Each path below is one point turned by a fixed rotation once a step. After each direction that follows a path, write how fast that rotation turns it, in deg/step (0 if it stays still).
Each turn is a multiple of 5 degrees from 10 to 175, or 0.
Each row of a path follows its step; steps can be skipped.
Rotation 1:
step 0: [-0.01  0.02 -0.07  0.53 -0.02  0.50 -0.54 -2.30  0.65  0.19 -1.77 -0.42
  1.43  1.47  1.58 -0.68 -0.76 -2.20 -2.02  3.30  0.03  0.14 -0.95  0.17
 -0.22  0.45 -0.53 -0.19 -0.21  0.28  0.38 -3.62 -1.10 -1.76  0.81 -0.10
 -0.41  0.38  0.64  1.01  0.20 -0.20 -0.83 -2.15 -0.67  1.10 -1.39 -0.77
 -0.35]
step 2: [-0.03  0.87  2.19  0.65 -0.01  0.26  0.94 -0.60 -1.68 -1.44 -1.80  1.18
  0.91  0.85 -1.28 -0.03  0.05 -0.47 -0.08 -0.67 -0.96 -1.46  2.91  1.80
  0.96  0.20 -1.18 -0.10  0.87  1.41  0.09 -2.51  0.50 -0.92 -0.81 -1.00
  1.34 -1.81 -0.72 -0.18  0.64  0.01  0.81 -1.33 -0.76  2.11 -0.82 -2.03
 -0.46]
step 3: [ 0.29 -0.19 -1.56  2.21  2.11 -0.30 -0.54 -2.21  0.11  1.32 -0.70  0.84
  0.09  0.78  0.79 -0.90  2.03  0.39  0.21 -0.88 -0.18  0.22  0.19 -0.74
 -1.69  1.48  0.88  2.16 -1.51  2.82 -0.14 -0.07  1.19  0.63  0.27  1.31
 -1.22  0.53  0.56 -0.37  1.29 -1.80 -0.99 -1.44 -1.41 -1.08 -1.67  0.31
 -1.06]
step 4: [ 0.26 -0.60  2.56 -0.74 -0.36  0.90 -1.29 -0.47  0.65 -0.19 -0.44  2.34
  1.61  0.65 -0.21 -0.42  0.08 -0.79 -2.61 -0.14 -1.69 -0.37 -1.94  0.80
  0.55  1.82 -1.68 -0.83  1.76  1.20 -1.84 -0.19  0.73 -1.00 -0.12  0.34
  0.02  1.01  0.21 -2.46 -0.15  2.37 -0.44 -0.29  1.04 -0.04 -1.40 -1.24
 -0.63]
step 5: [-0.40  1.20  0.25  2.24  0.61  0.16  3.02 -3.08  0.30  0.51  1.32 -0.34
 -0.24 -0.10  1.76  0.87  0.68 -0.08  0.04  1.01  0.76 -0.38  1.21  0.44
  0.31  0.63 -1.42 -2.99  0.49  1.07 -1.11 -0.05  0.18  0.56  1.69 -0.70
  0.91 -0.89  1.63  1.00  1.86 -0.82 -1.39 -0.55 -1.29 -0.33 -1.61  0.17
 -0.79]
step 6: [-0.36 -0.68 -0.15  0.24  0.14  3.08  0.07 -0.09  0.05 -1.74 -2.40  1.50
 -0.24  0.95  0.21 -0.82  0.01  1.13  0.31  0.25 -0.84 -0.16  0.63 -0.96
 -0.42 -0.63  1.83  0.74  1.15  2.07 -1.51 -0.07  1.87 -0.43 -0.47 -1.43
 -1.71 -0.82  0.75  0.89 -1.85  1.42  0.58  0.24  0.64  0.37 -2.69 -0.73
 -2.05]
step 8: [ 0.80 -0.14  1.35  1.34  1.50  0.70  0.14 -1.00 -1.61  2.50 -0.15  1.14
  1.62  2.91  0.79 -3.44  0.58  0.17 -0.67 -0.31 -0.80 -1.04  0.97 -1.74
 -0.85 -0.88 -1.31 -0.16 -0.54  0.68 -2.07  0.44  0.43 -0.42  0.68 -1.89
  0.99  0.02  0.25 -0.37 -0.71  0.23 -0.75  1.11  0.73 -1.43 -0.71  0.30
 -0.41]
step 9: [ 0.59  1.73  2.07  0.27 -1.90  0.92  0.37 -1.40  2.34 -1.25 -1.78  1.16
  1.61 -0.07  0.17 -0.08  0.43 -1.40  2.61  1.31  0.62  0.62  0.85 -0.40
  0.59  0.98 -1.76  1.12  1.54  0.80 -0.16 -2.49  0.35 -0.54  1.08  0.96
  0.51 -0.12  0.44 -0.53  0.28 -0.18 -0.19 -0.41 -1.66 -0.12 -0.78 -1.51
 -1.64]
step 10: [-0.38  0.35  0.60  2.10  1.28 -1.53  0.15 -0.68  0.46 -0.80 -0.53  1.13
 -1.25  1.90 -0.69 -0.47  2.94  0.20 -1.72  0.42  0.17 -1.05 -0.15 -0.39
 -0.80  0.73  2.14 -1.11 -1.58  0.69 -0.90 -2.09  0.76  0.58 -0.83 -0.53
  0.03  0.41  0.39  2.16  0.56  0.69 -1.85 -1.39  1.31 -1.73 -2.41  0.20
 -0.37]
[-0.59  0.28  0.44  0.36 -0.19  0.18  0.41  0.29  0.36 -0.10 -0.55  0.41
 -0.20 -0.61  0.57  0.25 -0.08  0.89  0.62 -0.18  0.35 -0.08  0.57 -0.02
  0.54  0.05 -0.45 -0.27 -0.24 -0.34 -0.23 -0.52 -0.21  0.31  0.35 -0.13
  0.02 -0.20 -0.06  0.09  0.02  0.19  0.27  0.43  0.22 -0.38 -0.39 -0.15
  0.49] : 95
[ 0.16  0.05  0.19  0.23 -0.27  0.32  0.01 -0.10 -0.06 -0.04  0.29 -0.39
 -0.11  0.21  0.34  0.52  0.05  0.04  0.00  0.04 -0.35 -0.09 -0.28 -0.08
 -0.20  0.70 -0.41  0.26 -0.01 -0.10  0.01 -0.54 -0.45  0.04  0.12  0.26
 -0.18 -1.15  0.41  0.59  0.38  0.20 -0.11 -0.73 -0.20  0.01  0.98 -0.32
  0.33] : 155
[-0.13  0.71  0.07  0.17 -0.48 -0.26 -0.05  0.03 -0.13  0.87  0.89  0.19
  0.02  0.06  0.15 -0.22 -0.12  0.17  0.04 -0.07 -0.20 -0.56 -0.01 -0.09
  0.54 -0.15  0.05 -0.46  0.65  0.24  0.04  0.55  0.44 -0.70  0.03 -0.34
  0.61 -0.47 -0.29  0.08  0.28 -0.21 -0.04  0.36  0.11  0.04  0.26 -0.48
  0.33] : 110
[ 0.03 -0.03 -0.40  0.16 -0.24 -0.38 -0.52 -0.08  0.54  0.16 -0.32  0.48
 -0.50 -0.37  0.61  0.04 -0.31  0.31  0.26  0.48 -0.02 -0.13  0.25  0.00
 -0.74  0.28  0.47  0.25  0.07  0.45  0.40 -0.50  0.48 -0.34 -0.15  0.43
 -0.24  0.26 -0.31  0.43 -0.10  0.11 -0.53  0.20  0.59  0.57  0.31 -0.22
 -0.31] : 110
[-0.50  0.26 -0.18 -0.25  0.28  0.04 -0.05  0.24 -0.21 -0.10 -0.01 -0.22
  0.09 -0.05  0.12  0.69 -0.25  0.42 -0.15 -0.15 -0.07 -0.04 -0.99  0.35
 -0.49  0.56 -0.26 -0.18 -0.08  0.25 -0.23  0.06  1.03  0.78  0.30 -0.34
  0.22 -0.15 -0.50 -0.19  0.54  0.14  0.03  0.28 -0.33  0.35 -0.26  0.16
 -0.37] : 45
[ 0.51  0.21 -0.20 -0.26  0.34 -0.64  0.38 -0.60 -0.44 -0.76 -0.26  0.19
 -0.23 -0.43  0.62  0.06  0.08 -0.02 -0.13  0.41  0.19 -0.23 -0.29 -0.34
  0.72  0.44  0.08  0.07  0.34 -0.35  0.25  0.02 -0.02 -0.10  0.62  0.16
  0.09  0.40 -0.20  0.07  0.25 -0.94 -0.07 -0.03 -0.57 -0.06  0.24 -0.03
  0.03] : 160
Rotation 2:
step 0: [-0.16  2.76  2.22 -0.91 -1.10 -0.72 -0.39  1.99 -1.06 -0.67  0.30  1.11
 -1.59  0.63 -0.55  0.53 -3.48  1.14  0.38  0.78  1.42  0.73 -0.65  1.54
 -2.14  0.22 -0.37 -1.91  0.02 -0.30  1.62  0.67 -0.06 -0.17 -0.36  0.96
  1.87 -0.39 -0.55 -1.43  1.19 -0.73  0.84  1.74  1.30 -0.46  0.22 -0.62
  1.47]
step 1: [ 0.64 -0.89 -1.16  0.01  0.30 -2.25 -2.11 -1.27  0.87 -1.29  0.99 -1.53
 -1.30 -0.27 -1.49 -1.66 -0.14  1.78  1.05 -0.58  0.25  0.81 -0.30  1.26
 -0.21 -1.88 -0.37  3.14  0.44  0.13  1.31  1.44  2.21  1.13 -1.33 -1.72
  0.84  0.86  0.23 -0.54 -0.92  2.04 -0.03  0.33  0.79 -0.09  0.91 -1.42
 -0.96]
step 3: [ 1.60 -0.66 -1.45  1.84 -3.11 -0.43  0.06  0.19 -0.22  0.09 -0.76 -1.82
  0.86  0.59  0.02  1.98 -0.13  1.79 -1.13  1.06 -1.35 -0.48  1.93 -0.43
 -0.88  0.63  0.56 -2.37 -1.37 -1.72  0.36  0.20  0.53 -1.58  0.21  1.91
  0.22  1.14  1.16  0.40 -0.80 -0.74 -0.29  1.53 -1.33  0.50 -2.30  0.75
 -0.64]
step 4: [-1.01 -0.11  0.22  0.97  1.02  1.09  0.86  0.17  0.49 -3.86  1.01  0.73
 -0.57 -1.15  0.28 -0.40  0.93  1.26  0.29 -1.00  0.55 -2.23  1.13 -0.33
 -1.13 -1.00 -3.10  0.21 -1.18 -1.40  0.19  0.75 -1.37  0.14 -1.13 -0.02
 -2.62  1.06 -0.87  1.92  1.51 -0.02  1.31 -0.85 -1.40 -1.08  0.19  0.19
 -0.43]
step 5: [-0.24 -1.13 -0.08  0.64 -0.05 -0.77  0.33 -1.53  0.49  0.98  1.44  3.18
  0.68  0.01 -0.85  1.36 -1.05 -1.89 -0.64 -1.88 -0.23  0.30 -2.78 -0.33
 -2.05  0.68  0.99 -0.82  1.09 -1.79 -0.88 -0.10  0.69  2.43  0.07  1.59
 -1.00 -0.50 -0.62 -0.58  0.57 -1.23  0.48 -0.53  1.70 -0.08  2.80 -0.14
  0.13]
step 6: [-0.02  0.09 -0.94 -0.70 -1.01 -1.11 -0.90  0.87 -0.95  0.77  2.30 -0.37
 -1.91 -1.38  0.09  0.09  0.45 -0.71 -1.12  3.05  1.35  1.25 -0.52 -1.54
 -1.18  1.71  0.76  0.26  1.04  0.34 -0.31 -0.78 -0.06  0.57  0.36 -2.08
  0.76  0.85  1.66 -0.83  2.64  2.31  0.37  3.06  0.24  0.30 -1.06  0.04
  0.31]
step 7: [-0.49  1.07 -0.10 -3.51 -1.16 -0.62 -1.52 -1.20  0.66 -1.30  0.11 -0.43
  1.01  2.58 -1.24 -1.66 -0.35 -1.37 -0.11  1.21  2.39 -0.84  1.13  0.03
 -0.53 -1.00 -0.97 -0.23 -0.65  0.31 -0.07 -0.06  0.17  0.10  0.58 -2.36
  0.55 -0.24 -0.45  2.96 -3.02  0.23  0.15 -0.70 -0.24  0.49 -0.32 -0.09
 -1.24]
step 10: [ 0.66  1.39 -1.76 -0.62  2.18 -0.49 -0.56  0.30 -0.96  0.53 -0.30  2.10
 -1.44 -2.15 -0.78 -1.74  0.34  1.39  1.76  0.79 -0.25 -1.78 -0.97 -0.84
 -1.41  0.60  0.06 -0.92 -1.35 -0.57  0.85  0.45  0.54  2.08  0.18  0.83
 -1.29  0.73 -1.61 -0.26 -1.98 -1.26 -1.09 -0.61 -0.17 -1.20 -0.71  2.15
 -2.33]
step 11: [-2.01 -1.82  0.57 -0.10  0.36 -1.12 -1.59  0.20 -1.02 -0.21 -0.38  1.50
  0.53 -0.23 -0.06  0.81  1.23  0.35 -1.69 -1.03 -0.37  0.49 -0.09  0.74
  0.40  2.52 -0.02 -1.28  3.25 -1.14  3.18  0.12  0.01  1.27  0.84 -1.30
 -0.85 -1.37  0.46  0.27 -0.15  0.23 -0.70  0.19 -0.47 -2.62 -0.67 -1.49
  1.67]
[ 0.17  0.36  0.02 -0.58 -0.23  0.13 -0.09 -0.17  0.38  0.07 -0.50 -0.60
  0.55  0.35  0.80  0.56  0.35  0.38 -0.36 -0.01 -0.03 -0.36  0.31 -0.11
  0.08  0.66 -0.19 -0.22 -0.08 -0.21  0.10  0.21 -0.39 -0.86  0.03  0.18
  0.20 -0.19  0.07  0.92  0.18  0.35  0.05 -0.29 -0.12 -0.13  0.52  0.13
 -0.10] : 80
[-0.28  0.16 -0.15  0.45 -0.62  0.12  0.48  0.23 -0.22  0.40  0.35  0.06
  0.45  0.42  0.29 -0.28  0.01  0.05 -0.77 -0.17 -0.33  0.40  0.68  0.03
  0.03 -0.46  0.08  0.06 -0.25  0.45 -0.38 -0.27  0.22  0.08 -0.56 -0.31
  0.20 -0.13 -0.10  0.12 -0.68  0.49  0.56 -0.46 -0.35 -0.36 -0.39  0.52
  0.05] : 70
[ 0.31  0.11  0.07  0.23 -0.87  0.35  0.42  0.08  0.29  0.17 -0.10 -0.30
 -0.31  0.15  0.05  0.10 -0.13  0.53 -0.56  0.23  0.24 -0.14 -0.20 -0.44
 -0.16 -0.34 -0.77  0.33  0.12 -0.08  0.23 -0.09  0.29 -0.10  1.27 -0.17
  0.21  0.34 -0.16 -0.66  0.30  0.15 -0.25 -0.08  0.36 -0.38 -0.28 -0.04
  0.21] : 125
[-0.07 -0.45 -0.18 -0.30  0.12  0.45 -0.40  0.07 -0.12 -0.28  0.15  0.14
 -0.54 -0.18  0.42 -0.11  0.11 -0.19 -0.60 -0.06 -0.26 -0.36  0.18 -0.55
  0.38 -0.44  0.61  0.09  0.24  0.08  0.36  1.04 -0.31  0.08 -0.12  0.39
  0.03  0.59  0.11 -0.35 -0.04  0.93 -0.35  0.06 -0.20  0.27  0.06  0.40
  0.33] : 155
